Two rows play each game, the first against the second. How much does the first row win by? 10 is about a draw, 20 a big win and 0 a big loss. Wins can go round in a circle: one row can beat a second, the second a third and the third the first. Each row has two weighted sums of its numbers, A and B, taken from their middle values. A row wins by its A times the other's B, less its B times the other's A.
tensor([23, 89, 8, 68, 6, 7, -24, -1, 17, 39, -15, 19, -7, 31])
tensor([-16, 14, 3, 20, -9, -1, -10, 11, -15, -12, -8, -16, -21, -7]) 10
tensor([-20, -22, -14, -24, -9, -22, 3, -5, -18, -13, -9, -19, -14, -14])
tensor([12, 68, -4, 35, 23, -8, -3, 6, 7, 19, 43, 15, -1, 27]) 10
tensor([-8, 80, -14, 71, 3, -6, -23, 32, 12, 57, -20, 14, -18, 22])
tensor([-7, -17, -29, -14, -14, -29, 13, -9, -26, -15, -13, -32, 10, -14]) 10
tensor([39, -17, 13, -11, -7, -3, 31, 14, -2, 1, 29, 2, 17, -7])
tensor([-16, -12, -25, -8, 2, -23, 19, -3, -29, -11, 0, -27, -8, -4]) 11
tensor([-19, -20, -22, -24, -11, -26, 12, -1, -27, -8, -10, -25, -8, -16])
tensor([-20, -13, -18, -4, -12, -18, -1, 6, -33, -16, 8, -23, -18, -8]) 10
tensor([-15, -13, -14, -30, 20, -13, 18, 13, -22, -19, 44, -20, -25, -5])
tensor([38, 31, 23, 36, -6, 10, 32, -5, 6, 25, 6, 10, 46, -2]) 11
tensor([63, 45, 23, 27, 28, 12, 25, 7, 24, 28, 4, 27, 60, 24])
tensor([33, 89, 39, 106, 39, 26, -10, 78, 24, 102, 9, 30, -3, 97]) 10
tensor([-19, -17, -16, -18, -10, -18, 7, -19, -24, -15, 18, -29, -12, -13])
tensor([5, -14, -5, -9, -5, -14, 5, -6, -22, -12, 18, -22, -1, -3]) 10
tensor([60, -18, 14, 2, -11, -9, 7, -12, -4, 3, -3, -5, 6, -5])
tensor([21, -33, -27, -33, -44, -23, -12, -40, -23, -8, -62, -28, -10, -28]) 5
tensor([-26, -17, -15, -10, -2, -22, -5, 0, -21, -20, 9, -26, 17, -11])
tensor([-15, -23, -5, -17, -12, -12, -5, -13, -15, -19, 11, -13, -7, -16]) 10
tensor([-25, 55, 41, 27, 31, 77, -27, 26, 84, 33, 8, 82, 0, 18])
tensor([-6, 33, -25, 46, -9, -23, -3, 15, -19, 11, -2, -26, 19, 7]) 9
tensor([22, 41, 97, -4, 75, 88, -8, 21, 97, -14, 29, 94, -1, 45])
tensor([-28, 90, -21, 38, 38, 9, -16, 50, 33, -12, 1, 25, -40, 67]) 15
tensor([-22, -26, 6, -19, -2, 10, 0, 0, -9, -22, -14, -13, -11, -17])
tensor([-20, -23, -32, -35, -18, -29, -15, -12, -29, -8, -4, -32, -7, -15]) 9
tensor([6, 42, -6, 44, -3, -15, 3, 7, -16, 35, -16, -3, 9, 8])
tensor([9, -13, 35, -16, 4, 25, -8, -2, 28, -12, 4, 33, 18, 3]) 10
tensor([6, -18, -24, -7, -6, -22, -11, 7, -21, -20, 9, -18, -20, -4])
tensor([19, -19, -22, -40, 55, -15, -11, -1, 6, -25, 0, 1, -20, 8]) 7
tensor([-20, -12, -5, -21, -6, -5, -22, -17, -14, -5, 33, -13, -18, -4])
tensor([-20, -16, -19, -14, -13, -23, -18, -13, -24, -7, 26, -28, 18, -7]) 12
tensor([-14, 89, 33, 63, 53, 60, -20, 20, 77, 51, 4, 78, -3, 56])
tensor([-7, -17, -17, -27, -5, 2, -2, -3, 12, -20, 18, 7, 10, 8]) 8
tensor([-21, -18, -28, -13, -7, -26, 7, 12, -20, -15, -13, -28, 2, -9])
tensor([1, 88, 43, 92, 12, 58, -24, 53, 77, 117, -15, 87, 10, 51]) 7
tensor([-17, -26, -18, -4, -12, -21, -4, -10, -20, -20, -10, -24, -16, -15])
tensor([-8, 8, 50, 6, 15, 51, 2, -5, 55, 15, -42, 52, 27, 5]) 11
tensor([-21, -16, -18, -26, -11, -20, -21, -8, -27, -22, -8, -23, -14, -5])
tensor([-18, 88, 1, 67, 15, 16, -22, 50, 31, 64, -12, 32, 5, 57]) 12
tensor([-16, -14, -32, 4, -22, -27, -12, -4, -28, -19, -23, -28, -23, -11])
tensor([34, 63, 72, 43, 36, 53, -9, -9, 60, 17, 3, 74, 18, 41]) 11
tensor([36, 89, 51, 117, 35, 57, 14, 78, 77, 127, 9, 82, 74, 54])
tensor([22, -6, -22, 17, -12, -27, 20, 1, -29, -20, 24, -31, 18, -1]) 15
tensor([23, -14, 2, -5, -3, -11, -12, 18, -15, -3, 21, -14, 20, 5])
tensor([-6, 13, 28, -12, 3, 23, 1, -9, 24, 6, 11, 18, 2, 5]) 9
tensor([-20, -9, -29, -18, -13, -26, -14, 2, -26, -20, 43, -28, 4, -6])
tensor([-13, -33, -39, -23, -21, -31, -19, -16, -31, -27, -15, -30, -17, -27]) 7
tensor([-23, -6, -20, 2, -14, -18, -8, -1, -30, -20, 0, -23, -22, -7])
tensor([64, -19, -26, -14, -33, -22, -5, -16, -8, -1, -29, -13, 22, -7]) 11
tensor([-19, -3, -17, -25, -6, -21, -2, 6, -31, -11, 0, -28, -7, -3])
tensor([-17, -15, -9, -18, -4, -1, -4, -10, -3, -11, 18, -7, -14, -8]) 8
tensor([-2, 88, 119, 87, 63, 126, 6, 46, 103, 67, 31, 92, 73, 50])
tensor([30, -26, 2, -27, -15, 2, -11, -16, 9, -12, -24, 13, 10, -11]) 5
tensor([-11, -8, 28, -8, -4, 20, -7, 9, 11, 7, 19, 14, 14, -7])
tensor([-19, 44, -32, 18, -11, -26, -22, -15, -32, -15, -17, -30, 2, 9]) 9
tensor([3, -18, 37, -10, -10, 27, 7, -20, 23, -13, 36, 27, -10, -8])
tensor([-12, -21, -28, -17, -16, -23, 2, 4, -28, -13, 28, -33, -4, -14]) 10
tensor([-20, 21, -25, -9, 24, -22, -9, 35, -17, -15, 30, -25, -13, 19])
tensor([5, -15, -14, -10, -9, -13, -3, -8, -13, -6, 5, -16, 9, -4]) 9
tensor([51, -17, 102, -7, 14, 68, -7, 7, 63, -14, -18, 72, -18, 0])
tensor([7, -16, 26, 12, -12, 13, 13, -15, 10, 13, 9, 9, 34, -10]) 15
tensor([-9, -15, 9, -18, 11, 11, 13, 2, 1, -17, 15, 2, 12, -4])
tensor([-26, -28, 25, -23, -14, 42, -17, -25, 34, -17, -38, 36, -8, -25]) 11
tensor([-14, -20, -13, 2, -8, -11, -4, 12, -17, -12, -5, -17, -26, -9])
tensor([29, 4, 12, -12, 32, 4, 22, 3, 7, -8, 11, 11, -4, 16]) 9
tensor([-23, -31, -22, -53, -21, -16, -23, -17, -7, -38, 16, -5, -20, -23])
tensor([-10, -16, 64, -18, 66, 75, 24, 1, 72, -17, 10, 81, -7, -7]) 3
tensor([-17, -20, -20, -26, -11, -25, -15, -2, -30, -14, 10, -26, 0, -14])
tensor([34, -23, 127, -16, 4, 126, 21, 1, 99, -13, 6, 91, -37, -10]) 14
tensor([2, -16, 12, -28, 11, 10, -8, -19, 11, -12, 31, 14, 26, -3])
tensor([-21, -21, -18, -13, -7, -24, -3, -16, -28, -20, -21, -30, -17, -14]) 8
tensor([23, 1, 21, 4, 11, 10, 43, -3, 13, 10, 17, 4, 0, 0])
tensor([14, -19, -21, -16, -17, -21, 4, -17, -27, -13, 0, -24, 15, -13]) 10
tensor([-23, -24, -22, -21, -8, -24, -14, -17, -19, -17, -13, -20, -39, -14])
tensor([-19, 16, 10, -3, 8, 14, -13, -13, 6, -2, 20, 1, -8, -5]) 12
tensor([-15, -14, -15, -14, -4, -17, 10, 3, -15, -15, 28, -18, -16, -6])
tensor([-15, -20, -24, -24, -10, -22, -16, -13, -30, -9, 1, -22, 11, -13]) 9
tensor([-12, -28, -22, -14, -20, -23, -24, -5, -28, -17, -39, -31, -39, -21])
tensor([-12, -17, -20, -22, -19, -20, -14, 0, -28, -16, -18, -29, 1, -5]) 12
tensor([-6, -13, 11, -9, 0, 8, 6, -14, 5, 4, -12, 1, -2, -2])
tensor([127, 76, 103, 84, 32, 53, 68, -29, 46, 80, 45, 70, 127, 30]) 11
tensor([56, 76, 18, 58, -7, -4, 10, 1, 3, 51, -8, 19, 79, 9])
tensor([-25, -13, 68, -33, 102, 96, -25, 13, 81, -45, -4, 74, -20, -9]) 8
tensor([-23, 13, -16, 3, -9, -16, -2, 7, -17, -11, -3, -23, 8, -6])
tensor([-18, -22, -30, -22, -16, -25, -18, -22, -27, -25, -9, -28, -5, -12]) 11
tensor([-22, 19, 54, -12, 55, 78, 25, 18, 84, -12, 35, 78, -6, 17])
tensor([-37, -29, -28, -29, -21, -28, -39, -9, -32, -26, -5, -30, -6, -25]) 11
tensor([45, -22, -28, -7, -28, -26, 20, -21, -26, 18, 13, -27, 35, -14])
tensor([6, -21, -17, -20, -9, -25, 13, -22, -27, -23, 28, -23, -15, -6]) 8
tensor([-7, -15, -20, -11, -9, -23, 4, -7, -27, -9, -5, -25, -17, -10])
tensor([-34, -11, -16, -14, -6, -2, 11, 4, -13, -17, 3, -17, 21, -7]) 9
tensor([-32, -28, -37, -16, -25, -29, -24, -4, -26, -30, -53, -26, -18, -26])
tensor([3, 14, -14, 7, -9, -21, 3, -4, -14, 14, 4, -10, 6, 10]) 10
tensor([-31, -15, -20, -12, -12, -22, -10, 25, -23, -12, -10, -25, -7, -7])
tensor([-10, -23, 1, -31, -4, -3, -3, -16, -6, -14, -21, -3, -18, -15]) 8
tensor([1, -16, -17, -9, 11, -17, -4, 8, -19, -16, -18, -13, -4, -4])
tensor([-34, -22, -19, -18, -13, -16, -9, -11, -25, -15, -28, -27, -27, -14]) 10
tensor([15, -19, -2, 2, -8, -3, -11, 4, -2, -11, -3, 6, -22, -9])
tensor([-14, 23, -15, 27, -10, -8, -5, -2, 10, 13, 11, 6, -7, 9]) 10
tensor([-15, -14, -21, -18, -8, -20, 1, -14, -22, -18, -18, -26, -7, -5])
tensor([49, -33, -30, -33, -39, -24, 1, -17, -17, -7, -1, -25, -20, -22]) 13
tensor([-15, -20, -25, -3, -17, -28, -10, -7, -25, -20, 17, -27, -1, -13])
tensor([35, 89, 39, 121, -13, 14, 13, -3, 23, 111, -29, 40, 63, 6]) 13
tensor([-4, -21, -49, -14, -20, -35, -7, -6, -34, -9, 0, -33, -25, -16])
tensor([68, -17, 48, -12, -4, 27, -4, -30, 34, -10, 6, 37, 6, 10]) 12
tensor([30, -4, -23, 7, -7, -27, 25, -8, -30, 9, 31, -31, 30, -7])
tensor([-19, 36, -26, 1, 46, -21, -31, -9, -13, -13, 27, -10, 6, 34]) 8
tensor([9, 89, 108, 91, 85, 116, 5, 113, 102, 93, 18, 94, -8, 98])
tensor([76, -4, 33, 16, -13, 0, 24, -12, 3, 27, -1, 9, 55, 4]) 6
tensor([-21, 30, 8, 29, -9, 9, -5, -27, 0, -7, -23, -5, -14, -4])
tensor([-9, -13, -5, -16, 31, -8, -9, 21, -6, -16, 9, -9, -24, -1]) 10
tensor([-1, 90, 92, 125, 29, 99, 26, 104, 100, 127, 36, 96, 37, 91])
tensor([-20, 5, -14, -9, -9, -13, -4, -8, -14, -2, -19, -23, -8, -1]) 13
tensor([-5, 72, 33, 62, 20, 34, -24, 0, 44, 32, 8, 50, 51, 21])
tensor([-11, -21, -14, -18, -27, -12, 14, -10, -9, -18, -36, -18, 2, -15]) 6
tensor([31, -1, 34, 0, -8, 13, 32, 8, 5, 2, 48, 9, 25, -6])
tensor([-18, 1, 7, -21, 74, 27, 24, 36, 39, -16, 10, 37, -18, 7]) 11
tensor([-23, -18, -26, 3, -21, -29, -10, -16, -27, -2, -1, -26, 3, -12])
tensor([-6, 12, -22, 1, -7, -21, -15, -5, -24, -3, 12, -27, -9, 5]) 11
tensor([25, -1, -4, 1, 3, -22, 6, 12, -23, 8, -3, -22, -7, 7])
tensor([-12, 5, 1, 1, 21, 7, -2, -1, 15, -11, 42, 14, 13, 15]) 13
tensor([-15, -27, -25, -15, -16, -20, -11, -7, -25, -23, 12, -27, -58, -20])
tensor([-5, -14, -12, -15, 4, -13, 4, 2, -9, -11, 4, -12, -17, -3]) 10
tensor([-33, -24, -32, -15, -15, -26, -5, -9, -27, -21, -20, -28, -33, -20])
tensor([-19, -15, -15, -17, -9, -18, -8, -4, -18, -9, 15, -25, 9, -9]) 9
tensor([-3, -5, -3, -16, -1, -10, 10, 12, -10, 2, -37, -13, -1, -1])
tensor([76, -28, -11, -20, -23, -8, 0, -13, 13, -17, -23, 25, -6, -12]) 7
tensor([11, -24, -48, -15, -23, -40, -13, -10, -38, -14, -5, -39, -8, -10])
tensor([1, -22, 12, -8, -11, 11, -13, -21, -1, -10, -31, 10, 0, -11]) 7
tensor([17, -16, -6, -11, -7, -10, -18, 7, -9, -7, 15, -2, 24, 3])
tensor([-8, -21, 1, -22, -11, 11, -17, 4, 18, -18, -33, 20, 25, -13]) 12
tensor([26, 90, 6, 97, 49, 14, -10, 98, 24, 126, 56, 22, -11, 78])
tensor([30, -22, -18, -3, -21, -25, 12, -11, -26, -5, 18, -22, 27, -12]) 9
tensor([-10, 8, 21, -14, 27, 22, -2, 15, 33, -5, 22, 37, 0, 18])
tensor([-19, -22, -15, -33, -1, -20, 0, 9, -17, -19, -10, -25, -2, -14]) 10
tensor([-15, 12, 24, -10, -6, 37, -1, -9, 35, -9, 1, 37, -7, 6])
tensor([-13, -11, 2, -31, 10, 4, 8, 8, 0, -10, -5, 1, -19, -5]) 12
tensor([-35, 46, 93, -2, 55, 125, 0, 5, 103, -11, 23, 97, -18, 33])
tensor([-8, 0, -27, 11, -9, -27, -2, 6, -25, 6, 1, -25, -28, -5]) 11
tensor([-19, 49, 0, 23, 33, 17, -5, 25, 27, -11, 13, 21, -8, 32])
tensor([42, -14, -10, 22, -19, -25, 23, -8, -27, 23, 18, -29, 62, -12]) 6
tensor([-17, -12, -11, -5, -4, -20, 0, 4, -15, -4, 23, -24, -20, -5])
tensor([-23, -25, -7, -19, -17, -9, -13, 15, -21, -29, 15, -24, -4, -16]) 8
tensor([-16, -16, -17, -14, -11, -18, 2, -7, -25, -12, 3, -21, -25, -11])
tensor([-14, 38, 34, 33, 23, 45, -11, 44, 55, 41, 10, 61, 26, 19]) 11
tensor([-21, -17, 20, -11, -15, 30, -31, -29, 30, -16, 7, 36, -22, -9])
tensor([35, 40, 27, 24, 49, 24, 17, 9, 39, 18, 36, 42, 56, 33]) 7
tensor([15, -19, -21, -12, -1, -25, 1, -1, -25, -16, 9, -24, -34, -6])
tensor([-21, 91, 7, 49, 49, 32, -11, 56, 38, 19, -20, 31, -12, 75]) 13
tensor([-23, -17, 56, -17, 72, 74, -3, 24, 61, -21, -3, 62, -20, -5])
tensor([-18, -20, -5, -19, -11, 0, -5, -11, 1, -14, -11, -5, -10, -10]) 9
tensor([-17, -23, 19, -35, -8, 18, 9, -16, 18, -17, 20, 15, -26, -15])
tensor([46, 37, -4, 60, -10, -18, 6, -6, -19, 42, 22, -2, 41, 15]) 10
tensor([-31, -21, -32, -14, -26, -24, -2, -15, -30, -18, -33, -19, -42, -17])
tensor([-11, -15, -16, -5, 12, -15, 15, 9, -17, -11, 4, -17, -11, -1]) 8
tensor([-35, 89, -34, 79, 3, -26, -17, 40, -33, 27, -4, -28, -8, 57])
tensor([-13, 22, 16, 16, 23, 19, -4, 32, 27, 17, 34, 30, 48, 7]) 6
tensor([39, 4, 31, 7, 19, 12, 25, 7, 14, 0, 20, 23, 14, 10])
tensor([-18, -16, -21, 3, -4, -22, 17, -6, -18, -15, -11, -20, -22, -6]) 13
tensor([-14, -12, 23, -25, 19, 26, -5, 4, 18, -12, 6, 18, -12, -3])
tensor([13, -15, -5, -9, 29, -9, 7, 10, -5, -14, -26, -10, 6, -2]) 10
tensor([-1, -18, -26, 0, -10, -25, -16, -12, -24, -13, 38, -28, 2, -8])
tensor([-18, -21, 13, -21, -13, 25, 9, -17, 35, -21, -11, 31, -21, -13]) 10
tensor([13, -10, 72, -6, 33, 58, 31, 0, 61, 1, 2, 58, 17, -4])
tensor([34, 12, -21, 24, -9, -19, 25, 16, -20, 23, -9, -17, 13, 20]) 7
tensor([-21, -24, -27, -11, -16, -26, -8, -4, -30, -11, -7, -32, -23, -17])
tensor([-26, -25, -12, -27, -14, -2, -16, 5, -3, -28, -20, -2, 4, -18]) 10
tensor([-15, -16, -1, -17, -3, -2, -7, -1, 0, -10, -13, 8, -17, -8])
tensor([-17, -29, 34, -44, -6, 31, -17, -3, 29, -12, -16, 28, -42, -12]) 12
tensor([12, -15, 16, -14, -7, 15, -21, -16, 25, -14, -2, 20, 17, 6])
tensor([-25, -8, -2, -20, -5, 8, 1, -13, -2, -20, 20, -18, -11, -5]) 10
tensor([-1, -11, -8, -22, 0, -11, 3, 7, -12, 0, -7, -15, 7, -2])
tensor([-12, -18, -25, -12, -11, -24, -9, -4, -27, -7, -15, -29, 22, -6]) 11
tensor([8, 2, 14, 52, -18, 6, 73, -21, 4, 63, -44, -8, 85, -14])
tensor([-18, 10, -10, 0, -10, -20, 14, 4, -16, 2, -20, -20, -7, -5]) 5
tensor([3, -20, -19, -9, -19, -22, 17, 17, -23, -4, -3, -24, 37, -6])
tensor([-32, -38, -28, -34, -30, -30, -1, -6, -28, -32, 6, -31, -22, -36]) 10
